Look-ups in named tables: a row name and a column name give one cell, copied from the table.

fep
        zotasob  gidib   bag  beso
sifig        47    215   315   -65
mareto      500    464   618   299
kiveb      -308    222  -738  -970
nit         654   -241   179   217
gike       -614    377   -33  -531
nuna        572   -231  -489  -666
gelos      -311     13  -199  -119
rebev       434   -585  -496   386
bikoli       37   -453  -569  -308
boz        -176    295   -43   138
lisu        493   -589  -287  -152
sizuni      741   -892  -651  -319

mareto, zotasob -> 500
sizuni, gidib -> -892
nuna, bag -> -489
kiveb, zotasob -> -308
gelos, zotasob -> -311
rebev, gidib -> -585
gike, beso -> -531
kiveb, beso -> -970
sifig, bag -> 315
bikoli, zotasob -> 37
boz, beso -> 138
gelos, bag -> -199
gelos, beso -> -119
bikoli, beso -> -308
sifig, zotasob -> 47
kiveb, bag -> -738
sifig, gidib -> 215
bikoli, bag -> -569

vikonen
        rit  kufime  tiv  durot  bizer  vepumev  nepa  dof  ged  nivezet
fota     95      62  158     97    195       91   119   68   92      129
sirati   95      60  155     96    117       96   120   68   93      123
nikefo   95      61  152     95    124       99   120   67   94      119
robof    95      62  152     95    149       98   120   67   92      122
fafota   96      61  150     95    108      102   120   67   92      117
kasi     95      62  155     96     52       95   119   68   93      126
voguta   95      61  158     96    120       92   119   67   92      128

robof, nepa -> 120
sirati, ged -> 93
robof, tiv -> 152
robof, dof -> 67
robof, ged -> 92
sirati, vepumev -> 96
nikefo, rit -> 95
robof, rit -> 95
fota, durot -> 97
nikefo, dof -> 67
fota, tiv -> 158
kasi, durot -> 96
fafota, kufime -> 61

sel.csv
,gube,daso,metonuk,gef,nesep,subaf,muten,samek
fut,0.36,0.27,0.46,0.40,0.36,0.46,0.37,0.31
fev,0.44,0.54,0.35,0.41,0.44,0.37,0.43,0.48
doko,0.34,0.25,0.50,0.37,0.41,0.34,0.42,0.41
sapapat,0.49,0.46,0.25,0.50,0.20,0.83,0.20,0.04
dadin,0.49,0.70,0.30,0.41,0.52,0.26,0.50,0.63

muten of fut: 0.37
nesep of sapapat: 0.20
muten of fev: 0.43
subaf of fev: 0.37
gef of doko: 0.37
muten of doko: 0.42
gube of dadin: 0.49
daso of fut: 0.27
gube of sapapat: 0.49
subaf of sapapat: 0.83
samek of doko: 0.41
samek of dadin: 0.63
gef of dadin: 0.41
gef of sapapat: 0.50
gef of fev: 0.41
metonuk of doko: 0.50
daso of doko: 0.25
muten of sapapat: 0.20
metonuk of fev: 0.35
Which row has the largest gef? sapapat

bok:
	zirab	laza	fami	vifak	dupemu	lotan
rof	154	195	198	93	106	120
sirof	152	84	155	152	82	138
rek	127	29	166	82	133	141
rorepi	89	175	166	90	167	120

sirof, dupemu: 82
rof, zirab: 154
rorepi, laza: 175
rorepi, dupemu: 167
rof, fami: 198
sirof, laza: 84
rof, laza: 195
sirof, lotan: 138
sirof, vifak: 152
rorepi, lotan: 120
rek, zirab: 127
rek, vifak: 82
sirof, zirab: 152
rek, fami: 166
rek, dupemu: 133
rof, vifak: 93
rof, lotan: 120
rorepi, zirab: 89
rek, lotan: 141

gage =
|  | mabu | foze | bok | pesaz | semo | tonetiz | mepero |
|---|---|---|---|---|---|---|---|
| metar | -59.8 | -38.9 | -58.2 | 52.2 | 35.3 | 32.0 | 31.6 |
| luzu | 38.5 | 20.6 | 39.3 | -47.2 | -22.4 | -19.8 | -23.2 |
| mal | -53.3 | -33.2 | -58.7 | 58.6 | 25.8 | 29.9 | 30.8 |
| fom | -75.7 | 43.8 | -69.2 | 68.4 | -48.1 | -50.7 | -49.5 |
| govagov | -54.1 | 34.9 | -57.5 | 54.0 | -33.6 | -44.3 | -41.3 |
| gena | -56.1 | -33.7 | -60.5 | 56.0 | 28.7 | 32.0 | 32.1 |
| duzaro | -57.4 | -34.9 | -59.8 | 52.6 | 31.2 | 30.9 | 30.1 |
| gif | -55.2 | 26.7 | -62.8 | 55.0 | -31.2 | -36.2 | -37.9 |
| tazapi | -58.8 | -36.7 | -55.6 | 51.0 | 33.5 | 31.1 | 30.4 |
| mezep | 54.5 | 37.5 | 52.6 | -63.0 | -42.3 | -40.3 | -42.6 |
| kuz | -34.6 | 26.0 | -32.7 | 35.8 | -19.3 | -31.9 | -30.5 |
| tavu | -53.5 | -31.3 | -50.3 | 46.3 | 31.2 | 26.1 | 26.6 |
| fas | 59.8 | 43.9 | 56.8 | -67.0 | -51.9 | -49.1 | -49.8 |
| nefa | 61.9 | 46.6 | 60.4 | -68.7 | -55.8 | -49.7 | -52.7 |

luzu, mabu -> 38.5
gena, bok -> -60.5
fom, pesaz -> 68.4
gif, bok -> -62.8
nefa, mepero -> -52.7
mezep, semo -> -42.3
gena, semo -> 28.7
govagov, semo -> -33.6
fas, semo -> -51.9
kuz, semo -> -19.3
duzaro, tonetiz -> 30.9
gif, semo -> -31.2
fom, tonetiz -> -50.7
mal, tonetiz -> 29.9
duzaro, foze -> -34.9

